A single turn carries every row of the set below to another of its rows. Some are shown first; where does it send the rows asked next?
K456: 1.78; -1.58; 0.28; -0.78; -0.79; 0.79; -3.15; 0.43; 1.31; -0.76; 1.21; -1.07; -3.86; 1.03; -0.81; -0.83; 0.56; 0.55; -0.45; -0.23; -1.29; 3.30; -0.06; -0.12; -1.07; -1.49; -2.43; -0.15; 0.69; -1.19; 0.97; 0.16; -0.31; 0.82; 0.08; -0.02; 0.45; -2.14; 0.95; 0.02; -0.72
K435: -0.87; -2.54; 1.63; -0.76; -1.77; 0.22; -1.50; 2.84; 0.03; -0.70; 1.87; -2.54; -1.68; 1.26; -1.01; -0.97; -0.01; -0.42; -1.00; 0.79; -0.15; -1.89; 1.42; 3.05; -0.55; -1.03; -1.17; -0.27; 0.78; -2.23; 1.78; 0.12; 0.77; -0.68; -0.04; 0.03; 2.84; 0.83; 0.48; 0.26; 0.26
K202: -1.74; -1.11; -1.76; -1.83; -0.66; -0.72; -0.54; 0.99; 2.03; 1.25; -1.92; -0.36; -2.88; 0.10; 1.15; -0.64; 1.88; 0.13; 0.55; -1.31; -1.67; -1.75; 0.69; -0.56; 0.01; 0.83; -0.22; -0.74; -0.09; -0.88; -1.41; 2.03; -0.42; -1.75; 0.32; -0.52; 0.98; 0.70; 1.11; 0.38; 1.05
K778: 0.34; 0.91; 0.79; -1.48; -1.19; -0.94; -0.50; -0.29; 0.98; 0.18; 1.68; 1.62; -2.12; 0.86; 0.66; -1.66; 0.86; 1.18; 0.13; 0.49; 0.30; 0.92; 0.10; -2.45; 1.36; -0.63; 2.02; 0.31; 0.65; 1.32; -1.70; 1.42; -0.10; 0.37; 1.94; 0.79; -0.74; -0.42; 1.79; -0.49; -0.59
K665: 0.54; 0.07; 1.02; -0.43; -0.84; 2.23; -0.65; 1.29; 0.56; -2.14; 1.58; 0.06; 0.35; -0.78; 0.32; -2.48; 0.01; -0.48; -1.29; -2.20; -1.36; 0.15; 1.71; -0.81; -0.10; -0.34; -0.44; 0.12; -1.08; 0.78; 1.47; 1.28; 0.56; 0.00; 0.13; -1.41; 1.44; -0.32; -1.85; -0.42; -0.01
K246: -0.44; -2.26; -0.21; -0.21; 1.22; 0.58; -0.26; 1.79; 0.22; -1.52; 1.89; 1.42; 0.33; 0.16; -0.42; -0.38; -0.39; -0.67; 0.01; -0.07; -0.37; -2.20; 1.03; -1.41; 0.36; 1.86; -0.74; -1.53; 2.11; 1.00; 0.50; -0.07; 1.99; -0.75; 1.11; -0.13; 1.42; 0.97; 1.72; -0.98; -2.01
K325: 0.11; 0.12; 1.79; -0.62; -2.49; -0.78; -0.14; -1.83; 0.43; 0.64; 0.61; -0.88; 0.51; 0.11; 0.11; -0.47; -0.63; 2.02; -2.41; -0.89; -2.54; 0.75; 0.16; 0.96; 1.28; -0.10; -0.19; -0.47; -2.04; -0.68; -0.39; 0.44; -0.05; 0.86; -0.55; 0.25; -1.83; 0.07; 0.96; -0.72; -0.25
K396: 0.23; -1.53; 1.17; -1.66; -2.50; -0.66; -1.29; 0.07; 2.13; -3.52; 0.70; 0.16; 0.71; -0.45; -0.30; -0.12; -1.41; 0.06; 0.99; -1.11; 0.90; -0.68; 0.13; 0.57; -0.21; -1.35; 0.66; 0.13; 2.67; -1.13; 0.45; 0.04; 0.67; -0.13; 0.53; 0.20; -1.03; -1.71; 1.98; 2.71; -0.43
K560: -0.67; -0.81; 1.65; 0.33; -0.60; -0.16; -1.46; 0.56; 1.30; -1.13; 2.22; -1.03; -1.98; 1.43; 0.55; 0.16; -2.20; -1.44; -2.21; -0.23; -0.58; -1.89; -0.37; -0.31; -2.29; 0.86; -1.24; -0.75; -1.47; -1.87; 1.64; 1.96; -0.31; 0.15; -1.07; -0.41; 1.26; -0.91; -0.35; 1.30; 1.89
K775: 1.43; -1.17; 0.98; 1.28; 0.25; 0.23; -2.06; -0.04; 0.86; 2.94; 0.61; 1.29; 0.78; 4.82; 0.58; -0.20; -0.07; 1.00; -0.08; 0.36; 1.67; 0.54; -0.20; 0.53; 0.34; -0.29; 0.01; 0.01; 0.05; -0.92; 2.43; 1.02; 0.02; -0.40; -0.62; -0.05; 0.91; -0.05; 1.48; 0.42; 0.04
K807: -0.29; -2.31; -1.16; -0.70; 2.57; 0.18; 0.87; 1.46; 0.10; -2.21; 0.66; 0.34; -1.91; 1.68; 0.98; -1.52; 0.00; -0.84; 0.69; 0.43; 1.41; -0.55; -0.46; 1.33; -1.98; -0.35; -0.50; 0.01; 2.04; -2.98; 1.24; -0.08; -0.85; -0.35; -1.45; -0.17; 0.08; -0.60; 2.02; 0.77; -0.32
K346: 1.47; -2.01; 0.26; -0.61; -1.04; 0.16; -3.45; 0.19; 1.32; 2.47; 0.94; -2.08; 1.53; -1.56; -0.84; -0.72; -0.18; 1.16; -0.08; -0.05; 0.20; -1.87; 0.48; 0.90; -0.57; 0.73; -3.23; -0.64; 0.60; -0.52; 0.21; 1.65; 0.26; 0.16; -0.39; 0.14; 0.56; -0.78; 1.38; -0.09; -0.09
K657: 0.23; 0.45; 0.30; -4.09; -2.25; -0.13; -1.19; 0.45; 0.26; 0.60; 1.31; -0.94; -0.83; 0.22; 0.76; -1.63; -0.39; 0.21; -0.42; -0.01; 1.46; -3.34; -0.18; -2.08; 0.68; -0.13; -0.94; -0.38; -0.31; -1.12; -1.63; 1.70; 0.96; 0.38; 0.14; 1.77; 0.41; 1.62; 0.38; 0.51; -0.67
K814: -1.65; -2.33; -1.58; -0.75; -0.14; 0.77; 0.37; 1.33; 1.23; -3.11; -0.38; 0.48; -2.56; -0.42; -0.10; 0.63; -0.21; 2.02; 1.14; 1.27; 0.49; -1.04; -0.59; 1.33; 0.36; -1.74; 1.64; 0.79; 0.29; -2.23; -0.03; 0.71; -1.23; -0.20; -1.92; -0.06; -0.07; 0.40; -0.51; 1.53; 0.42
K933: 1.69; -1.09; -0.31; 0.63; -0.09; 1.72; -1.57; 0.62; 2.13; 1.10; 0.31; -1.31; -2.16; 0.34; 0.42; -1.84; -0.24; 3.43; 1.15; 1.21; 1.14; -0.42; 0.47; 1.04; -2.24; 0.45; -0.32; -1.84; 1.22; -1.51; 1.81; 0.72; -1.60; -0.18; -2.68; 0.03; 1.09; -0.95; -0.09; -0.19; 0.39
K810: -0.53; -0.51; -0.08; -0.56; 0.34; 0.44; 0.74; 1.32; -0.18; 1.01; 0.26; -0.27; -0.53; 2.50; 0.69; -1.48; 0.98; 0.90; 0.88; -1.14; -1.70; -1.63; 0.09; 1.71; -1.49; 0.12; -1.57; 0.55; 1.17; -0.11; 0.03; -1.41; -1.46; -0.88; 1.70; 2.38; 2.45; -0.95; 1.17; 1.12; 0.22
K198: -0.92; -2.47; 1.17; -1.60; 0.30; -1.37; 0.29; 0.93; 1.34; -0.38; 0.20; -0.04; -1.23; 0.58; -2.27; 0.92; -1.29; 1.69; -3.04; 0.55; 0.74; -1.52; 0.36; -0.03; -1.16; 0.92; -0.19; 0.95; -0.95; -1.41; 0.36; 0.73; 0.69; -1.95; -2.41; -0.10; 1.72; -1.30; 0.39; -1.74; -1.76
K292: 3.27; -2.44; -0.03; -2.17; 0.11; -0.12; -0.34; 0.64; 0.30; -0.86; 1.10; -2.17; -1.60; 1.49; -1.43; -0.92; 0.00; 1.27; -0.36; -0.58; -0.58; 1.80; -1.26; 0.00; 0.20; 0.39; 2.69; 0.07; -0.59; -1.46; 0.87; -1.98; -0.23; 0.22; 1.01; 0.49; 1.14; 1.90; 0.98; 0.32; 0.01
K283: 1.32; -1.68; 0.38; -1.79; 1.02; -0.93; -0.36; 0.22; 1.58; 0.24; 0.20; -0.50; -0.26; -0.23; 0.55; -0.92; -0.66; 1.13; -0.26; 1.57; 1.25; -2.30; -2.47; -1.15; 0.02; -0.35; 0.67; 2.15; -2.23; -0.24; 0.25; 0.69; -1.93; -0.36; -1.27; 0.02; -1.61; 0.27; -0.34; -0.23; 0.66
K392: -0.37; -2.60; 0.40; -0.36; 0.12; 1.25; 2.06; 0.13; -0.72; -1.36; 1.52; 2.31; -0.59; 1.65; -0.28; -1.15; -1.49; 1.30; 0.71; -1.11; -0.66; 0.76; 1.26; 0.01; 0.40; -0.37; -0.60; 0.63; 1.39; -0.85; -0.92; -0.58; -0.95; 1.27; 0.83; 1.42; 0.83; -1.56; 2.92; 1.13; -1.35
K91: 0.15; -2.08; -0.53; -0.65; -0.87; 0.40; -1.14; -0.39; 0.95; 0.35; 1.01; -0.92; 2.23; -1.11; 0.34; -0.94; -1.66; 0.37; 0.02; -0.14; -2.95; 1.38; 0.12; -2.40; 1.66; -1.12; 0.29; 0.59; -0.46; -1.08; 0.37; -0.19; -0.34; -1.06; -0.09; 0.68; 0.92; 2.62; 0.96; 0.48; 0.05
K129: -0.17; -1.00; 0.36; -0.36; -0.05; -0.35; -1.31; 3.58; 1.39; -1.62; -0.11; 0.69; -2.29; 1.18; -2.02; 1.88; -0.42; 1.02; 0.50; 1.27; 0.59; 0.87; 0.78; 0.15; 0.86; -0.22; 2.59; -1.66; -0.59; -0.69; -0.24; -0.21; -1.52; 0.45; -1.04; -0.10; 1.68; -0.42; 1.96; -0.03; -2.16
K366: 0.16; 0.56; 0.56; -0.50; -1.61; 0.13; -0.87; -0.50; 1.33; 2.38; 0.92; 1.86; -2.36; 2.07; -0.06; -0.88; -0.81; 0.89; -0.16; -0.46; -3.77; 2.13; -0.30; -0.34; 0.47; -0.56; -0.62; -0.21; -0.21; -0.57; -1.31; 0.43; 0.24; -0.32; 0.42; 1.27; 0.61; 1.74; 0.56; -0.01; -0.77
K840: 0.39; -1.66; -0.62; -1.09; -1.68; 0.64; -0.99; -2.39; 3.60; -0.73; 0.33; -1.42; -1.20; 0.20; -1.46; -1.95; 0.48; 2.74; 0.76; -0.09; -0.55; -1.20; -0.07; 1.06; 0.68; 0.77; 0.40; -0.76; 2.19; -1.47; 0.07; 2.10; 0.09; 0.68; -2.31; 0.09; -0.76; -0.29; 1.00; 0.67; -1.35
K617: 0.47; -1.75; 2.03; -0.17; -2.20; 0.89; -1.93; 1.13; 1.45; -0.11; 2.02; -0.36; 0.96; 0.83; 0.34; 0.58; -1.47; 0.06; -1.14; 0.04; 1.29; -3.29; 1.47; 1.22; -0.14; 0.49; -1.64; -2.41; -0.14; -0.55; 3.36; -0.53; 0.43; 0.49; 0.09; 1.02; 0.48; 1.20; 1.27; 0.37; -0.07
K930: 0.67; -1.03; 0.30; -2.98; -2.66; 0.15; -0.87; 0.25; -0.47; 0.00; 1.11; 3.16; -0.41; 1.46; 1.32; -0.51; -0.62; 1.06; -0.16; -0.18; 4.59; -0.43; 0.79; -0.44; -0.78; -1.13; -0.79; -0.28; 0.04; -0.46; 0.13; 1.23; 0.24; 0.15; -0.19; -0.82; 0.67; 1.44; 0.82; 0.17; -0.07
K795: -0.12; -0.31; -0.77; -0.40; 0.57; 0.44; 0.93; 1.49; 0.96; -1.36; 1.02; 3.33; -1.41; -0.92; -0.91; -0.23; -0.30; 1.16; 0.75; -0.06; 0.91; 0.98; 0.38; 1.05; -1.19; 0.16; 3.58; 0.28; -0.23; -1.20; 0.59; 0.76; 0.44; -0.99; -0.81; 0.86; 0.85; 2.44; 0.25; 0.05; 0.44

K657 moves to K933
K778 moves to K346
Now these:
K814 moves to K366
K202 moves to K775
K129 moves to K91
K198 moves to K292
K283 moves to K456
K325 moves to K435
K840 moves to K810

